In the rows, zero is written as 128.
A single turn carries every row of the set below to another of its rows. Some are shown first; where does it send the rows asked next?
z_509: [132 136 147 171 136 149 103 126 120 127 112 139 159]
z_176: [ 93 136 108  99 128 112  95 118 114 145 117 126 102]
z_756: [156 124 100 136 135  80 117  89 121 156 116 134 162]
z_645: [ 99 140  77 134 150 114 119 126  97 114 153 120 137]
z_266: [124 156 156 134 130 129 103 117 114 118 139 132 117]
z_334: [145 120  63 157 158 142 102 131  98 120 127 135 140]
z_792: [ 97 139 112 101 124 118 101 116 123 135 130 133  98]
z_780: [155 129  98 127 136  90 138 101 120 161 113 129 167]
z_567: [130 136 148 163 145 146 100 121 116 127 121 156 162]
z_569: [124 114 101 113 130 134  85 130 139 164  84 121 132]
z_909: [ 95 143  79 124 143 115 122 119 107 111 149 128 123]
z_46: [144 121  64 148 150 143  93 133  93 120 126 122 146]
z_903: [163 123 101 135 138  84 120  92 118 155 116 129 159]
z_802: [154 115 101 134 138  81 121  94 126 154 115 137 167]
z_727: [120 118 107 106 142 131  73 131 143 155  91 125 141]
z_210: [135 144 152 157 138 147 111 127 117 120 116 139 166]
z_322: [121 110 105 106 134 128  78 129 138 153  87 131 136]
z_818: [127 144 151 163 139 141 102 113 109 130 115 149 166]
z_261: [159 124 104 138 135  76 120 100 127 153 108 142 152]
z_65: [111 148  70 127 154 120 122 126 102 120 153 114 137]
z_419: [139 126  63 164 143 140 107 129  94 120 116 125 148]
z_211: [148 149 120 118 147  84 133 114 131 137 154 122 137]
z_740: [145 126  63 152 148 139  88 126  90 120 125 129 142]
z_687: [123 147 152 137 143 127 106 121 113 113 141 136 112]
z_846: [124 142 108 116 146  88 136 121 132 135 161 131 134]
z_319: [139 119  62 154 146 141  95 127  88 119 125 136 146]
z_383: [155 124 104 141 133  86 129 106 130 164 111 130 163]
z_98: [115 117 111 105 136 130  75 132 138 156  89 124 144]
z_963: [128 117 111 102 121 137  85 134 133 158  92 121 133]
z_853: [137 124  66 148 138 148 107 120  89 117 118 117 145]
z_959: [122 146 146 130 137 119 114 121 127 111 153 138 114]
z_940: [ 91 142 103  98 126 124  94 116 119 141 118 115 113]
z_222: [111 107 101 112 140 129  80 129 148 159  96 124 140]
z_977: [119 138 145 169 133 140  96 120 115 129 119 152 160]
z_52: [135 137 119 116 152  83 131 119 131 146 158 124 138]
z_122: [126 142 148 164 145 143  98 114 115 131 120 148 168]

z_509 turns into z_383
z_567 turns into z_802
Where do these go?
z_756 turns into z_740
z_853 turns into z_963
z_818 turns into z_903
z_176 turns into z_687
z_977 turns into z_261
z_65 turns into z_940
z_959 turns into z_846

A single turn carries every row of the set below to another of its rows. Some are shown first; where does it send the rows asked next?
z_160: [147 166 145  95  98 136 112 131 138 108  90 117 147 147  90 137 114 126
 146 131 135  90 161 154 128 135 192]
z_6: [172 177 129 125 111 129 112 134 137 137  90 127 154 139 121 115 109 159
 139 106 124 101 145 120 120 170 167]
z_104: [143 160 169  98 103 122 104 128 142 128  99 128 134 140  79 126 117 139
 138 104 126 121 137 164  88 153 197]
z_573: [132 152 162 101 110 129 101 110 118 136 100 133 136 119  82 120 113 148
 151  98 134 132 143 152  90 177 194]
z_519: [143 172 123 104 111 136 141 140 120 138 149 177 177 115 114 123 139 111
 136 115 131 133 115 131 121 117 113]
z_354: [154 134 131 126 165 111  98 104 131 136 117 100 168 128 114 124 118 143
 105 143 110 152 143 115 105 110 140]
z_991: [118 159 138 104 115 124 138 120 127 120  76 136 149 133 118 110 116 124
 149 113 142  94 160 109 138 167 189]
z_552: [140 159 152  97 146 153 132  82 115 124 160 121 132 137  63 128 124 129
 129 119 148 130 161 135 126 100 109]
z_777: [165 158 135 101 106 131 130 123 147 134 112 115 127 125  95 101 121 109
 136 130 108 104 139 146 156 175 189]
z_316: [111 174 139 101 111 139 150 123 104 135 138 166 171 107 108 127 141 100
 144 120 145 131 127 140 126 117 109]
z_94: [140 150 160 100 114 116 124 121 147 142 109 135 124 125  89  95 123 123
 136 100 112 130 124 145 109 184 201]
z_635: [123 130 144 115 164 114 106 101 129 120 109  99 168 134 104 132 117 126
 112 156 124 142 156 128 107  91 153]
z_239: [148 126 140 112 156 102 116 101 141 132 121  93 150 127 104 119 130 109
  96 149 101 149 138 119 127 106 150]
z_789: [152 159 129 109 113 150 103 102 108 137 105 117 145 108  95 117 108 145
 161 125 134 115 160 146 132 186 177]
z_313: [120 131 142 122 166  99 126  93 126 134 103 101 158 124 120 114 126 120
 106 138 120 148 147  97 120 116 143]
z_794: [135 143 133  98 158 144 142  81 107 127 156 146 141 128  83 114 125 135
 133 101 149 138 161  93 125 120 115]
z_680: [125 179 134 110 114 152 132 126 106 141 147 165 177 106 106 129 133 116
 147 128 143 135 125 156 119 120 107]
z_926: [112 145 163  94 115 116 125 116 129 130  93 144 133 127  91 108 120 128
 147  96 133 125 140 134 101 173 205]
z_323: [148 164 163 111 111 112 115 135 149 139  96 138 137 141  99 108 116 147
 131  89 117 123 126 139  89 169 190]
z_393: [133 138 133  89 163 140 152 103 143 118 166 154 143 148  82 100 126 112
 123 118 132 129 149 102 137 107 136]
z_590: [134 175 130 101 110 146 133 143 123 131 152 169 179 120 104 130 136 108
 140 129 134 128 119 156 118 104 117]
z_453: [135 166 129  97 106 136 149 127 111 139 151 167 163 103 105 121 145  95
 137 118 132 137 117 138 134 124 113]
z_494: [135 178 154 115 159 147 137 106 140 127 148 134 149 164  87 118 116 144
 121 114 146 119 154 126 113  94 106]
z_150: [125 128 142 119 168 120 107  81 117 139 119  91 155 109 103 119 120 123
 116 157 118 157 150 131 120 122 144]
z_622: [155 161 135 115 168 153 136 107 152 139 175 144 145 149  86  95 115 137
 119 121 123 135 139 124 127 118 116]

z_323 turns into z_573
z_552 turns into z_393
Where do these go?
z_519 turns into z_680
z_150 turns into z_239
z_6 turns into z_789

